Each row has a name. After each piece below comes the name of the row it's from, unless a question asks for something else. Each question is about the rows just above it. Places in a row count from 1.

[153 135 146 203  86  99 126 199 126 143 145  92 146  87 126  81 125 143
  88 101 146] = E
[ 99  88 199 126 152 203 146 146  92 145 125  87  81 101  86 143 143 135
 126 146 126] = D
[113 130 122  40 168 137 126  50 128 125 124 161 122 164 127 141 125 123
 160 144 121] = P
[145 126 155 125 176 162 128 119 126 151 152 167 152 171 126 182 129 152
 167 185 152] = K
[122  50 124 124 113 164 141 125 137 168 160 125 130 122 121 126  40 128
 161 144 127] = A
[ 88 199 126 152 203 146 146  92 145 125  87  81 101  86 143 143 135 126
 146 126  99] is which row reordered? => D
Put [127 144 161 128  40 126 121 122 130 125 160 168 137 125 141 164 113 124
 124  50 122] back in order: which row is it? => A
Put [ 40  50 113 121 122 122 123 124 125 125 126 127 128 130 137 141 144 160
 161 164 168] back in order: which row is it? => P
Put [126 143 145  92 146  87 126  81 125 143  88 101 146 153 135 146 203  86
  99 126 199] back in order: which row is it? => E

[124 124 124 129] : T
[80 80 77 84] : Q
[111 129 123 111] : C
[117 103  80 169] : N
[112 123 129 111] : F
[129 121 125 120] : G
[96 98 66 74] : R
Places of [124] in row T: => 1 2 3
Places of [111] in row C: => 1 4
Places of [121] in row G: => 2
[74 96 98 66] is which row reordered? => R
Which row holds these entries in another order? [111 111 129 123] => C
At which places does Q hold [80]? => 1 2

[131 129 128 125] = V
[120 213 131 130] = Z
[129 129 129 129] = U
[131 129 128 128] = J
[113 136 127 129] = L
Places of [129] in row U: => 1 2 3 4
Every place of [131] in J: => 1
Places of [136] in row L: => 2

[134 155  59 140 114 124 114 124 140 125] : B
[140 134 112  73 124 140  59 114 154 114] : M
[155 140 114  58 114 134 124 124 124 140] : X
[140 114 124  59 155 134 114 124 140 124] : H
Put [124 114 124 140 125 134 155  59 140 114] back in order: which row is it? => B
Which row holds these entries in another order? [114 124 114 124 140 125 134 155  59 140] => B
Places of [114] in row H: => 2 7
Which row holds these entries in another order? [124 140 124 114 134 155  59 124 114 140] => H
Which row holds these entries in another order? [ 59 114 114 124 124 124 134 140 140 155] => H

[ 74 190  16 162 127 152  76  96 121 185 141]  mek
[139 127 127  89 125 137 142 154 154 141 154]  kuge
[ 80 167  94 135 131 135  94 120 117  94 131]  pul
[152 123 123  78 135 123 121 160  98 123  78]  lamu
[103 155  77 122 123 127  93 117 124 141 116]  bup
[162  98 177 113 146 120 161 131 119 110 140]  duv
[162  98 177 113 146 120 161 128 119 110 125]  sil
Places of [127] in row kuge: => 2 3
[141 116 103 155  77 122 123 127  93 117 124] is which row reordered? => bup
Every place of [94] in pul: => 3 7 10
Places of [123] in row lamu: => 2 3 6 10

[169  67 179  66 138 121 132  55] : muri
[112 152 163 157 139 194 200 159] : rura
[137 181  74 120 171 146 115 129] : Zap
[ 83  83 103 128  91  73 121  25] : rurus
[114 149 164 168 149 184 197 155] : por
[ 79  82 101 130  92  74 116  27] : Lebi
[126 101 127 148  75  78 159  42] : Pok
[154 200 109 141 150 167 101 131] : bet
[148  75 159 127  78 126  43 101] : nanid
[169 151  73  70  92 133 114 153] : zirom
[126 104 129 149  69  91 160  57] : beno
Which row holds these entries in another order? [101 148  75 159 127  78 126  43] => nanid
[ 42  75  78 101 126 127 148 159] is which row reordered? => Pok

[171  59 150  70 223]  lom
[110 109 110  60  60]  dod
[178 168 149 106 211]  zemed
[105 107 133 101 146]  nuro
[223 182 150 223 223]  fusu
[100  92 148 113 145]  kofe
[ 60 107 106  45 133]  Libod
Places of [60] in row dod: => 4 5
At which places does fusu hold [223]? => 1 4 5
Which row holds these entries in another order? [101 105 107 133 146] => nuro
Which row holds these entries in another order? [ 60  60 109 110 110] => dod

[121  77 117 133 125 126 148 119 121 193 106 126 125  90 156 149 123 137
 120 142 127 121 133 121 152 117 111 128 105 137 137 141 133 124 125 142
 111  78 133 133 128 125 131 121] : gomo
[125 136 126 137 119 115 141 102 162 137 132 127 122 132 190 126 119 125
 109 228 117 115 113 124  92 114 151 223 117 128 111 138 121 112 106 113
 148 135 111 116 120 140 146 162] : kog
[123 164 104 108 128 142 144 119 144 117 117 131 125 103 121 112 127  87
 122  79 102 119 127 126 107 115 133 150 133 151 128 131 112 135 170 131
 147 165 132 136 126 144 125 121] : led
[125 156 130 131 130 141 111 141 120 111 131 125 127 139 140 169 155 187
 123 104 130 120 125 126 122 141 163 157 153 123 146 139 138 128 128 133
 117 170 119 148 131  93 141 121] : luf
[127  83 145 130 129 146 141  80 131 171 141 125 131 131 128 137 140 131
 121 161 140 121 132 134 147 139 168 110 138 133 109 123 144 125 127 137
 122  81 125 121 134 115 145 110] : beb
[132 168 125 130 135 144 128 128 165 135 126 128 135 105 128 137 140 152
 127 167 110 128 136 127 125 139 102 113 128 113 127 110 127 134 128 117
  82 112 139 144 130 124 119 160] : Laru
[134  78 128 118 130 128 120 107 115  46 149 129 147  91 147 140 134 119
 120 123 143 128 131 128  48 140 124  47 110  89 156 134 135 131 111 129
 132 172 123 135 136  99 118 118] : dase
[134 115 145 110 127  83 145 130 129 146 141  80 131 171 141 125 131 131
 128 137 140 131 121 161 140 121 132 134 147 139 168 110 138 133 109 123
 144 125 127 137 122  81 125 121] is which row reordered? => beb
At which places does beb hold [121]? => 19 22 40

[ 82 110 143 134 166 116 170] = ses
[121 128 106 120 126 135 106] = Bol
[122 117 105 119 119 115 126] = fep
[105 106 150 126 128 121 135] = rubag
[ 92 104 138 124 165 125 164] = nodup
[115 109 138 121 130 138 138] = lasep
[105 106 120 126 152 128 156] = tem
[ 92 104 140 124 165 125 164] = fub
[143 144 100 146  63  81 131] = vudop
[187 133  66  99 121  65 130] = fevu
[152 128 120 157 106 126 105] = mukev
[105 106 120 126 128 121 135] = kif
Put [105 106 120 121 126 128 135] back in order: which row is it? => kif
Places of [130] in row lasep: => 5
Put [135 105 106 120 126 128 121] back in order: which row is it? => kif
[105 106 120 126 128 152 156] is which row reordered? => tem
Put [164 124 165  92 104 125 140] back in order: which row is it? => fub

[163 126 197  24 109 159 128 197 133]  fata
[179  78 202 128 136  72 130 133 142]  nogi
[120 127 120 188  70 188 135  67 127]  tigo
[126 114 125 126 126 120 126  78 123]  Kela
[136 132 128  78 179  72 142 202 130]  zug
[131 120 125 120 126 120 131 111 141]  daz
Put [130 136 132 128  78 179  72 142 202] back in order: which row is it? => zug
Which row holds these entries in another order? [ 24 109 126 128 133 159 163 197 197] => fata
At which places does Kela hold [126]? => 1 4 5 7
At which places does fata hold [109]? => 5
Which row holds these entries in another order? [133 197 128 159 109  24 197 126 163] => fata
Every place of [120] in daz: => 2 4 6
Put [128  78 179  72 142 202 130 136 132] back in order: which row is it? => zug

[225 223  75 223 120]  did
[104 223 104 104 223]  vot
[242 223 127 104  78]  dasi
[212 224 116 103  72]  Tet
[225 223 120 224  75]  Doviz
[232 223 232 104 223]  ritek
At which places does ritek hold [232]? => 1 3
[223  75 225 223 120] is which row reordered? => did
Every place of [104] in vot: => 1 3 4
At which places does ritek hold [223]? => 2 5
[ 75 120 223 224 225] is which row reordered? => Doviz
Which row holds these entries in another order? [232 104 223 223 232] => ritek

[129  70  44 210 185  70  70 185] -> luno
[129 138  93 244  85 231 153 141] -> mito
[129  93 138 141 153  86 244 231] -> terut
[129 112  93  69 142 231 127 188] -> gem
[231 127 188 129 112  93  69 142] is which row reordered? => gem
[ 93 153 138 141 231  85 244 129] is which row reordered? => mito
Places of [70] in row luno: => 2 6 7

